Turns in one plane each, and the order they were made in; the first pair answered
patos:
[  1   6 -10   5   5   5  -3   3   0  -5   0   5  -2  -5  -2   5 -14  -1
  -5  -6   7   7   9   3  -8   2   6  -8   2   5  -2  -6   8 -10   7   4
   0] => [  2  -7  -6  -4   9   8  -3   9  -5   3   1   1  -3  -4   3  -1  -1  -3
  -1   0  -1  11   5   5 -14   7  -1   1  13   4   0  -6  -2 -11  -3  -8
   3]
[ 22  15 -32   2  15   6  -1   1  -4 -21  14   6 -32   4   1   1  -5  -6
   1   4  17  12  -2  28   2  -4  27  11   4  -3  -4 -13   4 -17  15  -7
 -18] => [ 15  13 -25  -2  24  16  -2   3  -2  -5   8   6 -19 -11  -5   9  -6 -14
   3  11  11  22   8  30 -11   4  27   9   0   0 -11 -11  -5 -30  12  -9
 -18]
[  0  22  27  -7  -1  14  17  18  13  15  12  -1  23  -8  -3  37  -6  12
 -21   0  -5  -7  25  -3   0  -1   9   2 -19   0  -9   7  -3 -24 -18   4
   1] => [ 11  -3  27 -22  -4   7  18  22   2  11  19 -12   6  17  15  12  20  18
  -7   4 -17 -15   8  -7   8   2  -5  25  12  -5   9   3 -16 -10 -31 -20
   7]
[-16 -18  13  21 -20  -3   3  -6  15   9  10 -11   0  -8  14 -23  20  23
   2   5   3  -4   0   6  13  -1  -1   4   6 -18   5  13  13   7  -3  -2
  11] => [-21  -5  13  28 -21  -1   5  -8  19   7   7  -7   6 -16   6 -12   8  23
  -4   3   9  -1   6   5  12  -2   6  -4  -8 -15  -1  15  20   2   6  10
   8]
zoful:
[  1   1  10  -4 -13  -4   1  -3  10   3   7   6  14   5   6   5  -1   2
 -12   2  -3   3  -4  -1   4  -5   1   7 -15   0   1   7   4   3   3   2
   3] => [  2  -6  12  -8 -11  -3   1  -1   7   7   6   3  16   4   7   3   2   0
 -10   5  -7   6  -4   0   0  -2   0  10  -9   2   2   5   0   2   0  -1
   5]
[  0  10  -2   4 -12  -2   6  -6   3 -13  -1   5  -4   5  -3  -2 -10   3
 -12  -1  12  -6   1   2   9 -10   1  -8 -12   2  -1  -2  17  10   8  14
  -6] => [ -7   9  12   1 -13   2   4  -2   7   7  -7  -1   8  -6  -6   1  -5   5
 -14   5   6  -3   4   2   2 -10  -3 -11 -19   2  -6   2  11   9  -1  13
  -5]
[  6   5  24   9   4  -1  10  -2  19   0   8  -3   8 -19 -19   6   1  10
 -14  -9  -4 -11 -14   7  -1 -11  17  -5  -2  10  -2   1  15   0 -14   7
   6] => [  6  -7  27   1   7   2   9   3  15  10   8  -7   9 -20 -19   3   9   6
 -11  -3 -10  -6 -14   9  -7  -6  10   2   5  10  -2   1   6  -3 -19  -1
   6]
pakan:
[  0  -7   2   3   0   0   5  -3  10   3 -16 -19  -3 -10  13 -21  11   3
   5  -6 -22   0  -8   5  11   6  -2   3  15 -18   1   6 -15  -6  -7 -12
 -11] => [ -2  -2   5   4   0   2   5  -5  12  11 -19 -20   2 -16   7 -18  10   6
   4  -3 -24   4  -7   6   9   4  -2   0  10 -17  -2   9 -14  -7  -8  -9
 -10]
[  4  -9  -7  24   1   6   5  -4  -8  -5   0  19   0   0   2  13  -3 -12
  -8   7   7   6  13  11  12  -2 -14  -6   5  -7   5 -16   8  20   8  15
  -2] => [  4 -15  -9  20   6   8   6  -3 -12  -6  -2  21  -2   0   2  13  -2 -15
  -7   6   6   9  15  12   9   4 -15  -3   9  -7   3 -16   6  16   6  12
  -2]
[ -5   0   4  -4   9   2   7  -7   7  20 -11  -6  14  -4 -14  21  -5 -18
   5   7  -8  11  12   8 -10  23 -18   1 -10   9 -14   7  -6 -16  -3  -1
   0] => [ -6  18   8   7 -11 -12   6 -15  19  14 -13  -3  15   7 -14  17  -4   3
  -6   1  -1  -6   3   1   8   5 -12 -15 -24   2  -9  13   9  10  -2  15
  -1]
zos:
[ -8   9 -29 -10   7   7  11  20  -4   2   5  -4   4   6   6  -1  23  -1
  15  12  -1   6 -16   8  -4  14   3   5  -4 -18 -22   3   0  -4 -22 -32
  -9] => [ -2  14 -38  -6   8   4  12  19  -7 -11   9   1  -2  12   7   1  14  -3
  13   6   7   6 -15   7   1  15   9   6  -4 -19 -20   0   6  -6 -13 -28
 -12]
[  6  15  16  15 -14 -11   0 -16  16   7  10  -4   1   4  -3 -19  23  25
 -15   1   9  -2   1 -16  -5 -11   2 -18  -5  15   6  -7  10  26   8   7
 -12] => [  6  16  16  16 -12 -12   0 -17  16   4  11  -1   1   4  -3 -18  20  23
 -14  -4  11  -3   3 -15  -6 -10   3 -17  -5  14   4  -7  11  24  10   8
 -14]
[  0  -2   3  -3   0  13  -3  12   5  15  -4  -3  13   3   0   0  12 -10
   9   8 -14  11  -4  16 -13  15  -7   5  -8  15  -4   7 -22 -11  -3 -23
   3] => [ 11  -6 -10  -4  -2   7  -1  10  -3  -6   2  -2  -7  20   9 -13  13  -8
  14   1  -8   4 -14  14  -2  13  -7  15   7  12   5   2 -15  -5   2 -28
   2]
[ -6   8   7  19  -6   1   8  -2  -3   7 -16   7   4 -22 -24   4   9 -24
  -9 -12 -16   1   6  27 -34  28  -2 -10   1  15 -12 -12 -16  -9  -7  -3
  25] => [  2  -7   8  11 -12  -5   6  -2  -9   4 -12   2  -9  -4 -12 -13  28 -16
  -1 -10 -25  -6  -8  24 -25  26 -11   3  17  12   2 -16 -23   6 -16 -16
  30]

Each pair is two turns apart.
[ -5  23  20  16 -18  -1   3  -4  13   5  -8  -1  19  10  -4  -6   1  13
 -11  -7  11  -8   0   1  10 -10   0 -20 -17  -1   1  11  15  12  -5  24
   2] => [ 13 -14  -5  -5  15  10   7   6 -17 -12   7  -3  -5  21   5 -14   3 -18
  11  -8   4  10   4   8  -5  18  -5  18  24   2   3  -7  -7 -22  -1 -10
   2] -> pakan pakan
[-11  38   3  19  -7   3  18 -12  13  -9  -9   7  18 -18  -1  11 -10   6
 -13  -2  17   8   9  14   5  -3   9 -19 -19  -9 -14   1  17  -6  19  28
  -2] => [  2 -13  -3 -13  15  10  19   1 -14  -7   1  -9  -7   1  18 -14  22 -10
  15   8  -6  20  -2  18  -8  20 -10  24  32  -9   0 -10 -17 -20   2 -20
   5] -> patos zoful
[  6 -19  -6  15  44  -5   9 -13  12  -7  -8   3   0 -19  -6 -20   5 -41
  -1  -9   3  31  23  -5 -31   4   8   7  14  -4   8   2  -8 -20 -13 -17
  10] => [  6 -26  11  10  24 -18   7 -13  17   7 -10  -8   1  -2   6 -41  32 -17
   0  -2  -8  12   4 -12 -19 -10  -3   8  21 -10  22   9 -12  14 -33 -22
  17] -> pakan patos
[ -2 -17  14  -4   7  -8  -1   1  10   4  -4  -8   6 -10  -3  -9   8  -5
  -5   8  -2   8   7  -3 -13   4  -9  -5   8  -5   0  -6  -8   2  -6 -14
   1] => [  7 -15  -5  -1   8 -14   0  -4   4 -21   5  -1 -10   3   1 -11  -1  -3
  -6  -3  10   4   3  -5  -1   3  -3  -1  13  -7   3 -11   0   2   8 -10
  -2] -> zoful zoful
[ 16  10 -10   2  -5  -9  -9  -7   6 -13  15   0 -13  14   3  -1  -1  -2
   0  -1   2 -12 -10  -7   9  -3   0   2   0 -15  -4   8   4   8   0  -7
  -4] => [  5   4   8  -2  -1  -1 -13  -1  13  17   6  -6   7  -7  -3   5   6  -7
   1  11 -11  -2  -4  -3  -9   1  -7  -1  -7 -11 -12  15  -7   2 -15 -12
  -1] -> patos zos
[  3 -23   0  -9  24 -15   9   6  -6 -14  13  -3 -18   7  -8  11   2  16
  15   8 -23   6   8 -13  -6  31   4  31  13   5 -15   3   5   0   8 -15
 -17] => [ -4  -6   3  -1  26 -11   9   2   4 -11   8   2  -5 -10 -20  26 -15  11
   7   8 -17  10  21 -12 -12  29  11  18  -4   9 -26   5  13 -10  17   0
 -23] -> patos patos
[  9  10  -4   4  -4   0 -13  -4  -7 -19   6  10   5  18 -16   7 -10   4
   1 -15  16 -21  19  14  10 -19  17  -3   0  -6  -1  -9  23  -9  18  17
   1] => [  5  -9  -4  -7  14  13 -13   5 -16  -7   6   6   8   9 -20   9  -8 -15
  11  -6   7  -5  28  20 -11  -1  13  11  10  -3  -8 -13   5 -31  12   1
   3] -> pakan patos
[  0   1  16 -22  25   8  14  17 -11  30  16  -9  22 -19  -7  22 -24  24
 -11   3   9  25 -16  22 -11 -25 -18 -17  -7  15   9   5 -14 -24   4  -4
   2] => [ 14 -18   2 -31  29   4  15  18 -28  10  28 -10   0   2   6   6 -18  22
  -1  -2   9  20 -26  21  -3 -19 -20   4  19  12  22  -3 -18 -23   7 -19
   4] -> zoful zos
[ -7  -9   4 -19   1  27  -8  14  -4  -4   2 -15  27  13 -11  15 -17 -35
 -14   9   9  -1  18   3 -42  -1 -33  -1  18   9   9  -1   1  -7  -7   3
  -8] => [ -1   7   0  -6 -23  10  -9   3   5 -23   4 -11  18  33  -3   5 -15 -11
 -23  -2  21 -25   0  -2 -14 -20 -28 -15  11   2  20   3  21  27  -2  18
  -9] -> pakan pakan
[ -7   6   6   5   4   6   1   9   0   8  -4   3  17 -13  -4  15 -11  -6
   0   8   0   6  16  10 -11  -2  14 -15 -17   6 -12   7   4 -10 -10  11
   9] => [  9 -17  -3  -8   0  -7  -1  12 -14 -12   7  -3 -10  19  16 -10  11   3
  11   7  -6  -7  -6   7   5  -3   2   8  14   1   8   1  -2   8 -15  -8
  12] -> zoful patos
[ -1 -17  14 -15   9  11  -1   7  -9  18  -4  -9  -4   0   5 -14  12 -13
  12  13 -15  12   0  -3 -17  13 -10  13  16   2   2   7 -24  -6 -16 -22
   7] => [ -2  30  -4  16  -5   1   1 -11   7 -13  -3  11  -3  -2  -5   8 -25  -5
 -12  -9  18   0   9  -9   3  -5  14 -17 -18   1  -5  10  17   2  18  19
  -4] -> patos zos
[-12   1   6  -3  11  10   2   3   6  25  -2  -1  17 -18 -11  16  -6 -18
   2   7   0  12  19   5 -24   6  -1  -9  -8   8 -11   0 -13 -17  -2  -5
   2] => [  9 -18 -11 -10  10  -5   2   0 -11  -6  13  -5 -19  21  11 -12  10 -10
  13  -3  -1  -4  -3   0  -3   5  -8  15  27   3  11 -11 -13   0  -2 -22
   2] -> zos zoful
[ -1   9  13  15  -6  -4  -5  -5 -10  -7  -9  19  11 -10  -5  12 -13  12
  -4   6  13 -11  -9   9 -12 -13   4 -16 -27 -14  -8  10  17   6  -5  14
 -10] => [ 12 -15  -6   2  13   1  -1   0 -32 -24   6  18 -15   4   4   2 -11  -7
  11   3  12   0  -8  13 -16   5   1  12   4 -12  -2  -2   4 -12   0  -9
 -12] -> pakan pakan
[-14 -11  31   0   3 -12  -7   4   5  38 -35   9  28 -14 -11  39 -16   6
  13   2 -32  32  -3   9 -28   3 -13   7  -6   9  -5   7 -14 -37 -11  -4
  11] => [ 19 -17 -16   8  -2 -32  -2  -7 -19 -37 -10  19 -25  38  13  17 -23  13
  18 -26  -8  12 -24   1  11  -1  -4  30  28  -1  19 -10   7 -23  16  -9
   3] -> zos zos
[ 21   1 -12   3 -19 -16   2  -6  -4 -23  15  -3 -17  40  15 -19  13  21
   4 -12   8 -24 -26 -11  31  -7  -1  12   8 -11  24   5  18  30   5  -3
   1] => [ 26 -19 -24  -7   6  -4   4   1 -20 -28  23  -1 -26  37  15 -18  11  -2
  15 -11   3  -7 -15  -5  17  12  -4  32  28  -9  20  -4   6   2   7 -20
   0] -> zoful pakan
[  1   8  -1  10 -18  -9  -5  -6  10 -11  -3   2   3  11   7  -4  -1  12
 -13  -4   0 -20  -8 -12  17 -19   7 -16  -8  -4   4   9  13  21   5  16
  -2] => [-11  -3  19   0 -12   2  -8   3  13  22 -11  -8  21  -6   3  -5  11   8
  -9  13 -18  -7  -6  -7  -1 -12  -6 -15  -9  -3  -1  14  -5  14 -12   6
   4] -> zoful patos
[-14   2  15  -1  -1   4  -6   4   5  15 -17  -6   5  -7   0  -3 -14  -3
   7  29 -19   4   8   1 -16  -7 -12  -2 -17  13   0  -2 -10  -2  -7  -3
   7] => [  0   0   3   1 -13 -11  -6  -2  -2 -11  -9  -6 -17  20  13 -20  -8   8
   8  19 -12 -14  -9  -4   5 -14  -8   5  -3   7  13  -6  -1  16  -1  -6
   6] -> patos zoful
[ 11 -11   9 -15  11 -22  18  -7   1 -12   4  -4 -10  14  -5  22 -15 -17
   8  12   2   6  23  -9  -4  10  -9   5  13  10 -15   3  15  -9   2  -6
  11] => [  5   6  19  -8  -3 -28  15 -12  13  -6  -2  -3  -1  10  -7  26 -15  -5
  -2  11   3  -3  20 -10   2  -1  -8 -10  -3   8 -15   9  25   5   0   8
  13] -> pakan pakan
[-13   5   7  10   6   6   5 -10   4 -20  19  -9   1 -15  12  23  -4   5
   0  -7  30   9   2  -8   7  -6   3   5  -8  -2   0 -16 -11   1  14  -2
 -16] => [-14 -11  15   1  12  10   4  -4  -2  -5  19 -16   2 -14  15  16  10   3
   7   3  19  13   0  -7  -2   0  -5  16   5   0   4 -15 -23  -2   3 -17
 -11] -> patos zos
[  0  12   6  10  24   8  -2  11  -6   2 -14 -25   2 -11   7   0   5   1
   2  -7  -8 -10   1  16  -3  15   0  10  17   6   9  17   9 -14   3   0
   7] => [  0  21   7  17  14  -1  -3   6  -1   1 -14 -21   1  -6   8  -4   5  11
  -5 -10  -3 -20  -6  13   9   8   2   0  12   3  13  18  19   0   5   9
   6] -> pakan pakan
[ -8  23  33   5 -10 -12  -8   3   8   5 -16  -2  29 -10  -5  12   5  -2
 -12  16   3   8 -11 -26  -3 -17   2 -32 -53   0  -4  12   5   8   3  26
  -1] => [  8  -7  27 -10 -14 -22 -10   8  -9  -9  -5 -13   2  25  20 -21  36   8
   3  14 -10  -4 -37 -31  12 -16 -14  -3 -14  -7  19   5  -7  27 -10  -2
   6] -> zoful patos
[ -2 -14   9   1   3   4  13   1  -7  16   9 -19 -11   8   4 -18  12  -9
   3  14  -8   7   1   0  -9  -4 -11  10   1  14  11   9 -13   6 -14 -15
   5] => [  6  11  -8  18  -4  -5  16  -9  -5 -15  14  -5 -21  17   3 -11 -10  -6
  -7  -4  14  -2   2  -4  10 -11   3  -1 -10  11  10   6  12  11   9   5
  -3] -> zos zoful
[-17 -30 -20 -23  29  21 -10  21  -7   5  -8   5  -2  -1  -2  -3  11 -32
   1 -16  -6   5  20  17   4  16  -9  21   6  16  -1   0 -18 -18  -8 -10
  16] => [-12 -23 -33 -15  31  20  -5  16  -8 -10  -4  11  -9   3  -2   2   0 -33
  -2 -22   4   5  21  16   5  17  -4  20   4  15  -3  -5  -9 -22   3  -3
  11] -> zos zos
[-19  -5  32   1 -12 -17 -13   9  21  25 -23 -14  26 -22  -5 -16  29  -7
  -6  13  -7   0 -11  -1 -10 -12 -13 -16 -19   1  -5  19 -11   0 -14   2
   8] => [ -4 -15  18   0 -19 -30 -12   7  11   0 -12 -16   1   8  13 -36  43   3
  -2   4  -6 -15 -27  -7  11 -18 -17  -1   3  -5  12  13  -8  19 -12  -8
   9] -> patos zoful
[  0  -3  -8   6   4 -10   2  -5  -2 -22   1   5  -4  13  -1  -8  -4   0
  -1   2  -8   7 -12   7   9  -6  10   5   1 -11  10   4   6   8  12  18
   0] => [ -8 -14   6  -4  12   1   1   1  -1   3  -3  -1  10  -3  -7  -4   6  -9
   6  14 -21  19  -5  10  -9   2   4   9   0  -6   6   7  -8  -5   1   9
   3] -> zos patos
[  0  -1   3   4   9  10   1   9  10  10  -1  -4   8   1 -11  -1  -4  -2
  -2  -1   8  -1   5  -2  -9   1  -3   5  -4  -1  -1  -1  -3  -8  -5   7
   3] => [ 6 -1 -7  6  8  4  2  7  5 -5  4 -3 -3 12 -5 -7 -5  0 -1 -7 14 -7 -1 -3
 -1 -1 -2 10  3 -3  4 -4  3 -3  3  8  0] -> patos zos
[  3  23   2   4   5   0   3  -9  -6  14   3   9  -2 -12 -11  19  -7   1
  13 -17  -2  -3  13   0  -9   1  11   5   4  -1 -10  -8   9 -15  12 -18
  -9] => [ 10  14  -3   0   5  -6   2  -8 -14   2   7   7 -13   3  -3   8   0   2
  18 -19  -4  -6   5  -2  -3   0   7  14  18  -2  -3 -11   6 -11   9 -25
  -8] -> patos zoful
[ -7  44  -5  17  -7 -12 -12 -20  24   4  -4  21  -8 -20 -31  21 -31 -21
   1  -7   9   9  24 -17  18   9  37 -16 -10 -18 -30  -6  41   0  -7  24
   4] => [ -2 -13  22 -22  -2 -12 -17  -2   5  36  -2  -7 -17   1  -8 -20  31 -16
  28  15 -33   9  -4 -14   7  18   2  22  39 -22  -7  -8  -4  17 -51 -28
  20] -> zoful patos
[ -5  20   3  10  -1 -10  -3  -7   7  -9   5  15   0   1  -1   3 -10  -6
  -3  -5  12   0   5  -1  13 -11   9 -14 -26  -9  -3  -6  14   2  19  15
   3] => [ -3 -14   7 -11  19   2  -2   6  -8   6   7   5  -2  -1   5  -6   7 -22
  17   9  -7  17   6   5  -8   9  -4  13   0  -4  -1 -11 -13 -17   5 -16
   8] -> patos zoful
[ -2 -30   5 -17   3   8  -6   7   4  21   2 -10  -1  -3  16  -3  25  -7
  12  11  -9   1  10 -10 -12   1 -14   8  12  -2  12  13  -1   4 -31  -1
  19] => [  9  -3 -24   5  -8  -4  -4  -6   5 -25  13   5 -22  15  18   1   0  -1
  -1 -13  18 -15   9 -15  13  -8   3  -1   3  -5  15   8  29  10  -2  22
  10] -> zos zoful
[  5 -14  15   2 -14  -6   2   7  -3  15  -6 -24  -7   9  11 -11  29   5
  11   8 -26 -10 -14  -7  15 -14 -10  -6  22  -1  15  -4  -9  30 -14  -3
  -7] => [ 19  -6 -19  13  -1  -6   4   0 -15 -29   7  -8 -31  20  12  -3   2  -8
  10 -11  -3  -7  -8  -6  22  -4   6   0  28  -1  10 -15   8  14  18   4
 -16] -> pakan zos
[  1 -12 -14 -16   6  10   0   6 -14  -6   4   0 -16   0  -2  -2   0   2
  15  -4  -6   1  13   0  -9  16  -5  19  27   3   5  -7  -9 -17  -2 -25
   6] => [  0   9 -25   1   1   8   0  -1  -9 -21   4  10 -16  -3  -9  12 -21   2
   4 -16   9  -2  21  -2  -1  10   8   5   9   4  -2  -5  10 -18  16  -5
   0] -> zos zoful
[  5   2 -22   4  -1  -3   0  -5  -3 -24   3  20 -18   6  -3  -3 -12   2
  -2 -17  11  -6  -1  10  10 -15   3   3  12  -1  -5   1   8  -4  18  22
 -10] => [  3 -14 -21  -7  14   8  -1   5  -8 -12   2  16 -16  -3  -5  -1  -8 -13
   7  -9   2   8   6  15  -5  -2  -2  14  22   5 -10  -1  -5 -24  14   7
  -9] -> pakan patos
[ -1   4   0  10  -5  -3   1 -13  -3  -5  -1   3   0  30   5   9  22  13
  -7  -1  -8   3 -15 -11  -2 -15  -1   4   6   7   0  14  17  -4  -3  -1
  -2] => [ -4   3   6  10  -3  -2   0 -11   2   5  -3   1   8  24   3  12  24  12
  -9   1 -11   5 -15 -12  -6 -15  -4   0   3   9  -2  18  15  -3  -7   0
   0] -> zoful zoful
[ 15  16 -13  -6 -13  -5 -16 -16  17 -16  -3   7  -3  -3   4 -12  -7   8
   2  -6  19  11  -2   0  10  -1   2 -10  18   4 -11   0  17 -12  16  12
 -13] => [ 12  15 -12  -7  -7  -1 -15 -15  18 -11  -4   7   1 -11   1  -7  -9   1
   2  -4  18  17   4   3   4   2   4 -11  16   6 -16   0  16 -20  14  10
 -15] -> pakan zoful
[ 13   6 -10  10  15  19  13   1 -13 -15  14   6 -21   3   6   8 -23 -12
  -4  -5   0  16   8  -6  -8  14   8  -9  10   7   4  -2  10 -22  15   9
  -3] => [  6 -15  18  -7  11  22   8  10 -11  21   7  -9  -9  -1   9  -5   8  -4
   3  13 -24  15  -2  -5 -16  15 -11  -1  16   5  10   4 -11 -11 -14  -9
   6] -> zos zos
[  1  -6   7 -16 -21 -11   7  -6   5  14  -9 -21 -10  10   9 -27  41  29
  10   7 -19 -17 -39  -4   9 -12  -3  -8  -4  -2  23  12  -9  37 -25   6
  10] => [-15  23  -7   1   7  16  11  -9  12  15 -17  -2  15 -37 -25  22 -14  -6
  -3   2   1  16   7   8 -23   2  17 -30 -41  12 -16  10   5 -18   4  35
   1] -> zos patos
[  6  15  -6  14  -6  20   9  15  -6   0   7   7  17 -32  21  14  -2   3
  -9   2  28   4  17  25   8   0  22 -17 -26 -11  11 -20  23 -11  40   8
  -6] => [ -1  -7  12  -2   4  31   6  26  -6  27   2  -4  28 -40  21   9  17  -3
   1  19   7  14  18  30 -11   9   8  -9 -17 -10  10 -19   2 -16  19 -11
   0] -> zoful zoful
